In the rows, zero is written as 100.
which system made each run:
trace 1, gari (11 x 18):
89 102 83 94 107 89 49 97 83 88 75 114 127 95 96 100 106 105
119 102 90 89 98 88 83 96 42 114 108 94 86 84 88 85 97 96
116 95 86 103 89 109 108 80 95 117 80 118 62 79 88 101 109 126
82 101 55 97 93 109 90 80 111 94 98 123 113 100 74 126 114 117
76 120 86 86 106 96 100 82 73 105 129 70 97 98 69 108 92 93
79 98 112 118 100 80 136 92 101 108 109 85 72 69 94 94 98 122
92 81 87 135 119 77 110 112 133 98 97 112 114 103 77 110 113 119
88 102 100 98 105 80 96 124 92 100 117 93 103 152 68 105 95 97
104 103 114 96 78 97 142 124 96 117 131 94 77 116 109 94 82 99
110 92 110 105 103 121 128 105 156 97 105 115 100 107 109 115 97 95
85 103 108 90 102 111 85 107 126 64 107 83 127 131 113 109 105 87
trace 2, vobi (11 x 18):
80 105 108 88 109 74 91 107 102 62 121 63 84 99 118 100 108 116
140 100 96 91 115 79 95 126 101 132 114 116 89 90 116 101 92 107
118 101 94 89 79 104 109 94 105 64 69 131 71 106 87 98 119 97
101 114 87 75 78 101 89 98 83 94 122 67 113 129 111 99 128 102
116 112 93 70 94 127 95 98 116 119 112 104 102 76 115 108 61 97
94 85 82 109 71 90 113 90 102 70 82 125 127 62 105 90 118 99
101 121 77 104 104 89 89 96 121 119 84 65 125 119 85 87 114 109
78 108 101 79 96 93 90 95 86 109 105 95 78 74 73 101 55 113
114 78 106 118 89 92 112 97 60 116 98 114 120 84 86 80 112 79
91 106 106 117 91 138 113 81 116 115 77 83 94 138 84 96 103 106
52 93 106 98 105 106 87 98 79 98 131 103 114 101 98 121 77 105
trace 3, rudu (11 x 18):
85 98 101 115 102 104 62 106 63 84 81 92 108 131 119 93 103 108
127 116 106 81 103 114 95 95 76 113 94 92 53 102 89 92 71 96
112 96 123 104 86 90 122 110 125 109 95 115 79 94 135 95 124 128
95 107 96 111 98 133 79 95 118 75 73 83 122 116 136 94 96 100
98 142 97 64 104 95 92 80 85 105 105 72 87 75 105 94 89 92
132 95 93 114 112 73 111 114 106 127 111 101 110 70 124 88 118 106
95 113 76 124 111 115 98 83 113 95 59 130 123 103 102 104 110 90
90 124 66 76 68 106 100 87 64 105 119 99 102 102 103 104 106 98
134 88 97 90 109 112 110 111 117 132 137 107 107 95 97 112 93 88
77 84 103 114 106 113 114 75 133 80 95 121 115 85 89 120 125 100
73 101 74 99 77 93 106 107 84 76 121 70 127 108 89 93 83 94
trace 4, gari (11 x 18):
99 67 125 84 107 74 90 111 106 73 123 98 106 74 68 101 95 94
126 80 89 110 84 95 102 118 108 93 100 57 90 117 91 77 112 120
94 106 102 83 70 98 98 117 131 135 89 118 120 114 82 95 78 115
105 67 112 83 82 124 109 96 96 86 129 105 122 96 75 108 95 73
102 104 109 108 85 136 116 84 111 98 87 51 97 118 105 82 104 100
58 111 116 109 82 101 103 98 117 118 79 117 142 92 118 90 92 104
103 74 119 123 124 107 91 96 73 94 108 104 130 96 88 93 104 64
109 109 113 123 96 110 105 100 72 99 67 86 75 137 113 76 113 104
95 114 88 109 88 102 108 106 95 133 87 153 118 103 128 108 101 101
110 96 103 97 131 127 89 81 80 87 111 123 93 106 92 124 102 66
92 128 90 101 95 105 108 82 79 77 90 81 65 107 137 96 113 108
trace 5, Zasu (11 x 18):
76 75 81 126 88 111 107 99 99 111 106 128 86 98 97 120 95 139
105 107 100 110 112 107 136 100 100 86 102 122 98 127 75 109 102 58
105 73 105 88 71 85 92 114 108 104 103 86 114 114 55 86 114 115
108 75 99 148 100 128 121 100 94 121 98 107 96 105 116 96 97 111
106 114 108 88 89 118 104 112 125 88 77 112 117 140 94 95 87 69
92 75 112 94 60 104 94 101 91 94 113 69 131 101 111 83 126 113
110 95 104 114 120 143 98 89 108 126 109 82 109 93 112 103 70 90
86 105 96 88 89 93 87 112 121 64 80 111 139 93 107 92 77 83
102 99 111 108 103 95 94 83 74 94 102 55 112 80 115 75 127 96
107 112 105 91 121 109 69 109 104 122 92 89 86 91 108 98 52 110
94 115 95 93 93 78 103 108 102 63 94 122 105 80 147 99 108 96
trace 6, rudu (11 x 18):
88 123 105 96 111 80 84 115 102 144 113 74 127 115 115 94 97 112
110 88 88 121 144 103 77 88 79 97 96 124 91 72 105 117 100 99
109 112 74 109 70 94 147 97 92 84 86 114 83 104 94 85 111 90
95 113 89 90 83 111 90 115 118 138 113 96 121 144 109 111 105 118
106 84 99 87 125 127 74 81 100 79 121 107 90 77 102 131 96 98
110 98 99 97 84 83 145 100 116 68 107 81 95 80 87 83 107 84
81 109 99 106 106 77 84 119 126 126 96 89 142 127 92 96 103 113
95 87 88 99 126 100 56 89 62 84 101 119 98 87 85 115 94 98
129 92 96 95 72 91 138 107 87 94 100 112 73 97 77 83 101 85
89 92 114 103 78 109 95 112 132 128 92 110 119 137 99 105 112 125
85 83 109 87 105 130 62 85 85 64 109 98 101 92 109 115 81 99
trace 7, gud (11 x 18):
124 95 71 92 101 71 74 127 85 79 99 81 85 102 78 86 86 111
129 108 113 77 82 101 83 124 96 96 83 91 93 137 93 78 82 88
93 80 126 93 59 115 80 110 90 101 85 103 103 113 115 84 94 124
87 87 94 91 87 126 71 111 119 94 103 112 129 99 128 113 74 111
73 101 111 95 104 131 94 77 114 71 89 90 113 81 98 104 72 84
99 84 89 118 105 107 101 85 96 97 95 68 126 57 87 79 89 92
115 120 71 112 109 88 102 97 88 126 73 111 115 77 85 83 79 84
97 125 93 108 86 108 108 86 56 118 77 113 110 118 103 85 115 77
99 105 115 114 93 120 110 89 91 146 107 114 122 115 130 102 126 97
75 107 107 110 113 107 119 84 106 110 112 142 94 84 127 130 111 106
84 106 88 113 125 97 123 82 113 73 122 93 105 95 104 122 125 90
trace 8, vobi (11 x 18):
100 90 89 102 127 94 80 108 134 66 89 120 100 79 88 116 74 102
109 99 98 108 98 54 105 123 91 72 97 77 102 96 104 73 114 99
125 110 110 82 92 94 86 117 103 135 89 94 72 127 93 91 93 125
102 86 91 84 81 116 83 92 58 74 98 130 81 105 91 110 97 92
116 114 99 95 83 126 107 95 92 99 102 80 133 116 129 84 111 70
76 107 105 92 85 124 91 89 135 106 91 98 108 86 128 109 85 131
87 96 70 113 119 73 74 100 92 90 94 120 134 70 98 105 104 103
111 130 103 107 117 78 110 96 108 108 70 73 92 95 85 70 97 88
78 102 115 92 81 87 101 93 68 125 103 101 67 97 92 97 106 134
119 99 88 106 111 126 94 85 63 125 107 126 105 117 78 113 108 71
79 110 118 103 89 137 136 74 112 80 102 85 99 104 111 99 101 78
trace 9, gud (11 x 18):
117 119 119 82 100 102 114 93 125 72 83 108 105 110 113 95 126 64
96 93 91 106 81 109 103 76 105 116 94 73 85 89 105 94 131 144
117 119 68 69 102 88 94 113 102 112 131 112 103 82 110 117 84 98
106 106 119 72 83 106 113 82 113 66 91 111 96 110 78 100 122 68
104 73 86 105 76 110 102 92 111 124 110 73 104 99 81 96 121 138
99 115 82 70 103 87 93 115 100 119 123 130 96 93 81 120 63 97
95 87 116 91 85 110 105 91 90 60 98 108 109 122 68 99 119 68
99 71 105 121 97 113 101 103 119 136 106 82 110 109 77 96 98 130
78 105 92 96 111 81 90 115 78 103 112 133 89 89 86 116 56 101
101 87 113 118 107 109 99 104 94 64 93 94 123 132 86 95 111 65
93 87 123 132 113 108 99 102 110 140 88 81 90 105 96 87 85 131
trace 10, Zasu (11 x 18):
118 74 112 122 102 94 91 111 82 85 72 133 83 90 115 89 102 105
125 131 93 88 78 114 116 95 100 92 75 87 75 130 111 83 112 93
81 108 122 69 63 106 102 100 99 137 116 109 105 103 111 104 99 120
112 81 89 97 104 135 99 82 89 94 124 126 116 81 108 124 104 80
96 116 54 92 93 97 103 90 109 88 87 90 124 94 59 94 91 87
80 96 110 127 109 70 102 106 72 135 97 100 125 84 93 79 102 106
145 94 104 114 133 102 74 119 89 106 86 112 91 114 110 96 94 86
110 120 74 89 75 88 96 121 122 89 85 86 101 128 132 93 114 122
75 118 125 97 108 113 104 85 100 133 127 89 107 113 128 115 122 105
95 85 95 80 118 118 68 103 106 78 129 106 109 107 86 132 78 92
88 95 67 118 103 80 124 100 113 65 113 79 112 76 89 97 101 105
trace 11, kevi (11 x 18):
113 103 128 70 114 106 50 107 84 99 98 95 90 104 119 100 85 100
105 83 93 116 109 91 90 91 80 76 86 124 84 49 120 98 101 112
86 137 75 103 112 67 101 92 109 87 75 105 97 104 104 99 125 108
110 117 109 70 85 91 68 102 78 132 93 97 90 124 95 95 115 117
129 83 87 89 65 92 110 101 88 103 103 118 92 58 102 88 103 107
107 112 82 95 95 87 119 91 149 91 85 107 121 89 89 98 131 96
96 105 100 76 96 120 76 81 113 126 115 87 108 126 84 123 127 114
99 80 87 88 88 107 102 92 81 120 135 98 105 63 77 104 79 104
81 93 103 122 106 77 132 100 120 102 104 103 134 83 77 93 112 87
91 101 97 120 98 116 109 106 103 124 111 85 110 157 93 106 120 107
108 93 103 93 84 125 118 114 88 116 125 89 84 109 92 99 51 91
trace 12, kevi (11 x 18):
103 66 129 113 101 98 109 126 109 62 115 111 88 121 112 108 105 98
101 94 81 115 114 110 88 119 124 67 96 81 83 116 110 104 69 119
63 104 126 83 102 99 74 104 98 70 87 110 87 106 96 107 70 107
102 78 98 108 102 83 66 109 64 53 93 96 98 98 96 90 108 103
92 107 87 120 89 97 92 94 94 83 51 89 80 97 98 75 96 125
90 124 98 69 58 100 92 92 83 80 75 106 104 114 111 86 112 95
143 95 95 79 90 113 75 91 87 90 76 90 105 89 91 79 114 83
98 105 96 96 85 120 109 60 113 97 77 93 102 62 112 92 126 109
96 131 71 82 100 108 90 73 94 115 102 100 136 92 101 109 123 83
112 104 111 98 115 107 96 74 74 150 105 99 100 85 73 95 114 90
100 103 92 114 88 93 141 92 91 130 125 98 112 74 121 93 122 100

runs to name:
trace 13 (2 x 18):
99 133 88 79 84 102 101 84 115 92 67 80 102 74 104 78 86 97
82 105 85 94 73 81 87 89 74 129 94 100 116 71 98 85 112 128
 | vobi
trace 14 (2 x 18):
80 109 100 88 99 99 71 94 105 79 91 71 121 72 130 89 86 110
81 102 95 113 114 107 69 78 67 102 69 138 115 97 90 106 111 93
 | kevi
trace 15 (2 x 18):
88 141 94 68 89 81 108 94 101 78 99 83 75 90 105 95 93 102
138 89 103 75 89 97 78 94 97 89 106 72 114 93 102 87 141 95
 | gud
trace 16 (2 x 18):
116 95 101 104 122 56 79 121 106 69 84 110 103 90 104 92 118 100
94 102 91 110 95 99 81 95 104 102 72 105 70 115 107 103 119 150
 | kevi
trace 17 (2 x 18):
108 131 115 95 110 119 122 75 88 112 100 73 77 106 99 90 105 75
71 94 113 100 82 113 120 81 90 125 128 118 91 86 118 118 112 120
 | vobi
trace 18 (2 x 18):
96 119 99 115 126 78 78 100 120 128 68 96 107 99 107 93 117 128
84 112 108 110 119 97 77 110 68 99 103 112 83 135 132 112 103 108
 | Zasu
trace 19 (2 x 18):
100 95 131 100 106 109 121 77 86 88 100 127 88 63 116 99 114 75
115 123 73 117 130 89 96 98 107 97 103 75 116 102 132 100 124 94
 | kevi
trace 20 (2 x 18):
121 95 75 88 88 92 117 88 85 115 131 84 109 63 85 97 112 91
94 108 103 113 103 91 124 94 132 142 97 100 134 89 90 94 115 98
 | kevi
trace 21 (2 x 18):
81 108 101 78 99 100 113 82 103 83 114 143 84 85 98 131 110 93
117 79 96 111 80 111 125 108 101 88 128 66 123 115 101 88 119 85
 | rudu
trace 22 (2 x 18):
80 133 122 116 128 90 97 98 86 122 77 100 110 128 103 90 100 81
98 100 92 122 112 104 89 90 47 124 100 100 69 98 110 102 102 125
 | rudu
trace 23 (2 x 18):
86 122 124 78 98 114 123 92 116 117 129 100 83 125 112 121 113 101
99 77 98 124 124 119 97 94 113 84 128 62 104 92 118 109 103 112
 | rudu
trace 24 (2 x 18):
127 112 78 102 114 99 71 90 114 111 59 99 117 90 88 87 111 100
74 127 85 94 79 86 105 86 70 88 83 80 75 91 91 82 89 114
 | vobi
trace 25 (2 x 18):
95 108 97 96 90 100 83 94 70 108 114 78 90 133 121 101 138 120
123 99 125 77 112 109 98 111 124 116 127 114 83 101 129 121 97 99
 | gud
trace 26 (2 x 18):
79 117 115 86 99 87 83 100 93 91 103 111 92 92 154 109 117 121
104 122 97 70 123 112 91 76 96 88 127 86 74 95 108 126 110 93
 | Zasu
trace 27 (2 x 18):
103 116 88 125 133 106 94 79 98 98 89 92 106 77 140 102 114 94
85 140 100 70 117 83 66 103 96 97 88 87 98 115 94 101 84 98
 | Zasu
